Rows are one point carried round by a steady rotation, each followed by how many steps it has turned.
The counts run from 0 to 265.
[ 35.5  -7.1  15.7  -1.4   1.2  -9.5  -0.6 -11.6  12.0   3.3  36.2   6.4
 -27.8   8.4 -14.2  22.8 -26.0  -7.2   1.9  -5.6 -17.7  11.3  47.3  -1.8
   9.1  -1.5  -1.9  -0.7  -3.0  -8.2 -12.9   9.0  -3.4 -14.2  -2.0  -3.0
 -13.4 -11.7   0.4]
55
[  8.4   8.0  -1.8   2.1  -8.9  14.6   4.1  36.9 -29.7  -6.8 -26.7 -21.1
  -3.8   2.3  -1.1 -27.3  27.9  11.3  -9.9  17.6  11.7 -10.2 -17.5   7.7
  -2.1   8.2  -6.5   7.3  10.8  -9.8   3.0 -14.2  27.9   9.7   1.7  -4.5
  -3.4  11.1 -24.4]
133
[ -3.2 -10.1   3.5   2.0  -1.7  -0.8  -9.9  -1.7  24.4  14.7  -9.9   2.3
  44.6  13.1  -7.7 -12.3   9.3  -2.1 -29.0   3.1 -24.8 -30.7 -23.1  27.0
 -11.4  -9.5  -1.8   3.2  -9.6   3.3 -12.2  -8.0  -2.7  -0.2  -6.5  22.5
 -16.0   9.6 -17.8]
78
[-35.7  -2.7 -22.7   0.2   7.0  -4.9  -6.2 -14.0  10.7 -29.3  -2.0  13.6
 -23.0  19.3  -0.2  21.6  12.2  20.9   7.5  -9.4  30.1 -23.3  -1.9  14.6
  16.7  14.8   0.0  14.7 -16.2  -3.5   3.8  19.5  -7.3  -4.1  -6.5   7.1
  11.8 -15.0   8.7]
114
[ -6.8   0.3  -1.4  11.6 -14.6  18.5   3.8  18.9 -23.8 -20.8   0.2  -9.7
 -28.2  22.4  -4.4   0.9   5.9  10.5   0.5  16.1  20.2  24.1  32.3 -19.9
  18.1   8.9 -17.7   2.1   4.1 -20.2   8.5  16.1  14.5  19.6   0.9 -14.7
  12.3   9.1 -10.4]
0
[-23.8  -9.4 -12.3   3.9  12.3   3.7  -5.7 -17.9  40.5  -0.8   7.0  16.6
  22.1  32.1 -12.6  18.1 -18.9   3.1  -7.1  -1.4 -11.8 -10.5  25.1  -5.4
  10.3   3.9 -16.7   2.1 -24.7 -10.0   9.0  12.8 -16.9   1.9   6.3  24.7
   6.6  -1.4   5.4]
210
[  4.9  -1.9  -0.8   3.7 -12.0  29.4  15.3  11.3 -21.3 -14.8  -9.0 -10.7
 -30.4  20.5   2.3   6.5   4.3   1.3   0.4  22.8  16.6  21.0  30.1 -19.1
   9.8   0.0 -10.4   2.4   8.2 -28.8  11.3  24.1   6.9  17.9  -3.9 -14.3
  12.3  12.9  -3.8]
1
[ 23.1   3.4  -5.2  10.5  24.4 -30.1  -9.2  -4.8   8.0   8.5  27.6   6.6
 -18.8  -6.9  -4.9  -8.5 -21.3  25.6   4.8 -12.8 -17.2   7.2  10.1  15.9
 -10.5   2.8   5.0 -11.3 -16.2  11.1 -23.6 -25.5  25.6  -2.6   3.4 -19.4
   1.8  -9.1  -7.8]
195
[ 41.6  -8.3   3.5   7.2 -24.5  17.4   3.2  -9.0  -6.9  -6.1   5.9 -10.5
 -26.2 -16.3   2.6  15.8  -2.0  -6.8  -5.9   8.0  -7.8   0.8  22.7  23.5
  13.5 -26.2  22.4   6.0   7.0  -4.6 -19.1  14.6   6.1 -12.9 -21.7 -11.8
 -25.8  -0.2   4.4]
145
[ 28.8 -18.6 -13.7  25.1  -4.7  -8.0   3.6 -14.9  21.3   6.5   1.1   5.6
 -11.4 -19.5   4.1   9.1   2.6  11.6  10.2 -23.0  -9.4   9.3  42.8  11.9
   6.4  -6.8 -12.0  -4.0  -2.4  -4.9 -40.4 -15.5  12.2 -17.0   3.7   2.1
  -4.7  13.0 -11.3]
237
[-17.8 -23.8  23.1  -3.7  -7.1  -2.6  -5.3  17.2  -6.1   0.7   9.5   3.0
  18.8  30.6 -10.9 -11.8  20.3  -4.3 -12.5  12.1  12.9   5.0 -13.1  10.4
  21.4   3.3 -21.1 -14.4  14.2  -7.6 -20.8   5.8  26.7  19.4 -23.4  -6.3
 -11.0  -0.2 -27.5]
85
[ -1.6  -4.0  -5.9  -4.5  31.9   8.2  -1.7  33.1 -15.4   7.7 -18.7   0.3
  20.6  17.8 -10.5 -28.3  16.2   3.1 -15.3  -2.2   4.7 -14.9 -13.7   5.0
   0.3   8.3 -29.4  -2.8  12.6  -3.0   5.5 -31.3  19.4   8.8   6.3   2.1
   5.2   3.3 -25.9]
221
[-24.6 -14.9  -1.3  -7.4  13.4   4.0   0.5 -16.5  38.9   2.1  -1.9  16.4
  25.6  34.1 -10.1  17.9 -17.1  -3.2 -13.8  -1.2 -16.1  -9.1  20.8  -0.9
  11.3  -3.4 -15.3  -9.2 -15.6 -18.5   2.4  19.5 -17.8   2.6  -5.9  20.7
   5.5  -5.7   8.9]
211
[ -4.9   9.0  -6.4 -29.1  11.2   7.1  13.2  -0.4   8.1 -14.1 -14.6   8.2
 -14.5   2.7  -4.3  12.2 -10.9  20.2  18.4  14.4   2.8  -8.2 -18.7   7.3
   3.5   6.3  34.3  -8.8 -15.9  -3.6  26.1  42.4  -2.1   3.1  -5.1 -26.6
  11.1 -14.8  27.2]
158
[ 10.0   5.6  37.8 -13.6 -15.4  -1.1  11.2  26.5 -13.5   0.8   0.1 -12.3
 -10.3  20.5   3.9 -10.6  10.0   5.4  -6.2  42.6  -6.3  12.8 -14.3  -6.5
  -2.4  10.7   3.0  -8.8  10.6 -19.7   1.3  17.0  22.6  17.9 -11.7 -20.9
   2.6   1.4 -21.0]
43
[ -7.0 -16.1  12.2 -17.2 -18.2  -1.1  23.9  24.9 -21.4   0.9 -42.7  -5.1
   5.5  18.8   2.1 -21.6  28.1   9.7  -7.2  14.2  -9.5   6.6   1.0  -6.5
   9.8   8.1  -3.2 -13.1   6.9 -29.8   6.3  -6.8  12.1   1.3  -6.2 -20.2
  -3.2   4.2  -8.2]
130
[-23.5 -16.7 -23.5  -8.9  -9.2   9.0  11.3 -21.8  18.2 -16.3 -21.0  14.4
  -8.5  19.8   2.4  26.7  16.4  11.7   6.3  -0.2  13.6 -23.8   4.4   8.9
   6.8   6.5   5.4  17.7 -17.7 -14.8  13.1  29.4 -25.6  -7.0  -5.3   4.2
   9.4   1.1  14.3]
116
[ -3.7   9.4  -6.6 -29.0  12.4  -3.8  16.4  -1.4   9.0 -13.2  -8.2  11.2
 -19.3   9.1  -3.6  15.0  -9.6  22.6  24.5  12.3   6.1   3.8  -1.6  -4.6
  10.0  15.8  26.5 -11.1 -17.0  -3.3  21.0  31.1  -3.1   0.1  -1.1 -27.6
  12.0 -13.8  23.5]
157
[ -0.8   2.1 -43.5  -0.1  18.0  28.3   7.3  -1.3  -2.7 -14.2 -17.1   6.2
  -7.2  -7.4   2.3   5.3   2.4  27.7  19.0  10.2  11.5  -1.9 -19.4  25.8
   6.5 -12.4  16.1  -8.0 -12.6  12.8   4.3  19.0  12.8  14.3  -9.0 -27.2
  14.9  11.6  14.7]
247
[-22.0 -11.7 -25.8   5.5  -4.7  15.2   0.4  -5.4  24.7   2.9 -36.0   3.5
  36.7  12.2 -11.6  -6.0   2.2  10.3  -9.7 -14.6 -16.3 -14.1  25.6  -5.7
  12.7   3.9 -10.6   0.1 -17.1 -11.4   5.0  -7.0 -11.5 -10.8  16.8  23.5
 -10.1   8.1   9.2]
122
[ 30.4  -8.1   5.1   3.4 -10.8   4.5  -1.1   2.1 -14.3   4.9  13.2 -18.5
 -21.0  -6.9 -34.5 -11.4 -21.1  -6.5 -28.6 -12.2  10.4  -0.5  10.9   5.7
 -18.2 -11.5   4.0   6.7  17.5  -4.2  -5.8  33.2  17.8  18.3   0.6 -10.7
 -15.0  -5.3  -4.3]
187
[  3.0   2.4  36.5 -12.6 -16.8 -11.9  12.8  25.7  -7.4   2.7  -0.3  -9.5
  -5.6  26.1   0.7 -15.6   7.5  10.2  -1.5  34.1  -9.6  17.0  -1.4 -15.4
  -2.1  20.7   0.7 -12.3   2.1 -24.5  -0.6   6.5  22.1  12.0  -3.2 -22.3
   5.3   3.6 -22.2]
42
[  0.1  -5.5  18.8   8.5  -7.5  -3.7  -4.8  10.2 -15.2 -11.9  -6.0 -15.7
 -33.8   6.9  -6.5  -9.4  11.2   2.9 -32.7 -11.0  31.4 -19.4  -0.3   5.0
 -12.3   4.2 -23.6  17.9  21.5 -28.5 -16.3  12.0  17.6  13.5  -5.6   7.7
   8.9  -6.7 -23.3]
228
[ 22.5  16.2   9.8  12.9 -11.3  13.3   9.4  23.2   3.0  -5.5 -25.6 -18.8
 -18.0  -4.1  13.7 -12.0  21.6  14.6   6.6  22.3  -1.5  -3.2  12.6 -14.2
 -13.2  16.9 -19.6   9.5   5.7 -24.4  -4.3  -5.8  14.6   0.7  19.5   6.1
  11.5  21.5 -31.4]
136
[ -6.2   8.5 -11.2 -16.4  14.0  -8.7  10.2  -1.2   9.6 -16.9  -0.3  11.8
 -22.5   6.4  -3.8  10.5  -9.0  30.5  32.2   2.8   2.2   8.6  12.6  -7.8
  14.5  25.0  19.6 -12.2 -23.0  -1.3  17.5  22.9   2.1  -4.6   4.4 -26.6
  14.6 -16.5  23.4]
156
[ -9.0   6.6  -9.4  -1.2  -0.6  15.1  -9.9  22.5 -18.7  -9.6 -11.6  -3.9
  15.3  23.8   1.2 -11.7  25.0   2.1 -14.0   9.7 -23.9 -25.6   2.2  16.9
  22.3   0.4  -0.8  11.4 -10.9   5.8  16.6 -36.0  -0.1 -22.8  -5.5  16.1
 -22.7   0.3  -6.5]
262
[ 16.2 -15.7 -17.6  10.1   5.2 -13.2   8.8 -12.1 -24.4  -6.0  10.8   3.8
 -43.6   3.5  -4.0  -1.8 -14.3  10.1 -23.7 -26.8 -11.1   5.6  35.2  13.0
  -8.7 -17.3   6.9   5.4  -6.4 -16.6  -5.3 -15.1   8.1   3.5 -11.3 -20.6
   0.9  -8.3   7.6]
101
[ 17.1  13.6  16.5  24.5 -27.2   0.7 -15.2   5.3  -4.9 -17.6  13.1 -25.3
 -40.0  -9.5  -2.5   2.8  -5.3  11.0 -12.6  -1.7  12.7  -1.7  35.5  -7.2
   3.8   1.6  -4.4  13.4   6.4 -20.9 -20.5   9.0  17.4  -4.0   2.7  13.8
 -10.5  -8.3  -9.8]
141
[ 19.0 -19.5  -2.1   9.5   4.8  -2.9   5.0 -12.9  20.5   0.0   0.8   9.5
  -5.5 -22.3   8.2  14.0  -2.0   8.5  15.9 -10.0  -4.9  15.8  26.1  22.9
  22.9 -15.0  -4.0 -23.0   4.5  -5.2 -51.2  -5.1  20.8  -8.0 -14.9 -13.7
  -2.0  -4.4   1.4]
239
[-14.5  -8.3   1.0  11.0  -2.5  -7.6 -17.1   7.0  21.7  12.6   0.7   4.1
  42.1  19.1 -12.0 -15.4   8.7   5.5 -27.1  -1.6 -20.6 -26.3 -14.5  24.6
  -3.2  -1.0  -8.6   1.7 -10.4   7.9 -15.0 -19.6   7.0   0.5  -3.0  25.8
 -20.0   5.6 -21.4]
79
[ 36.5   8.2 -10.4  -7.0  23.6   9.4   4.0   0.9  16.7   0.4   2.0  10.3
  -2.0 -17.6   4.3  13.0 -10.1  14.2  39.9   6.9 -17.5  13.9  19.8  15.0
  26.4  -4.6  11.5 -22.4  -4.2  15.4 -15.5   0.6  13.3 -19.3  -1.9 -21.2
  -5.4  -0.6  13.0]
151
[ 27.6  12.4 -15.1  11.5   3.8  49.4   4.1  15.2 -25.5 -10.5 -11.4 -21.6
 -25.8  -3.0  -6.5   2.4  -8.1  -2.5 -20.3  15.6   5.9  -3.2  15.0   5.4
  -0.2 -23.2  -2.3  12.0  12.5 -15.0  12.6  17.5   9.4  12.0  -4.0  -5.6
   2.3   7.1   0.0]
4
[ 44.1  11.5   6.2   9.9 -16.7  13.3   2.6   7.5  -3.1   1.6  17.7 -16.1
 -28.6  12.5   2.5   5.9   3.0   1.2  -0.9  34.2 -11.7   1.3  14.4  -9.6
 -24.7   8.1  -0.4  28.5  -1.1  -6.0   7.1   9.2   1.3   7.0  10.1   4.3
   3.4  26.9 -29.3]
48
[ -8.0  24.8  13.9  -7.5   8.5   7.8 -13.9   5.1  31.3  -0.1 -10.7  -8.3
  27.9   7.5  -8.9  -4.7 -14.9   9.6 -21.4   9.6 -27.4 -35.0 -14.4  10.6
  -0.8  -0.5  14.8   0.1 -21.3  -3.8   8.7   4.3  -4.4 -11.2   4.4  28.8
 -11.8 -18.0   5.6]
166
[ 38.9 -10.3  -9.5   8.8 -15.3  -1.9  -1.5  -2.0 -19.0   8.5  16.0 -14.3
 -25.2  -8.5 -35.7 -15.3 -21.2  -1.5 -28.0 -21.9   4.3   3.1  17.1   4.5
 -24.5  -6.2   9.3  11.5   7.3   0.5  -3.2  19.5  13.8  16.6   6.6 -13.6
 -17.2   3.8  -6.8]
188
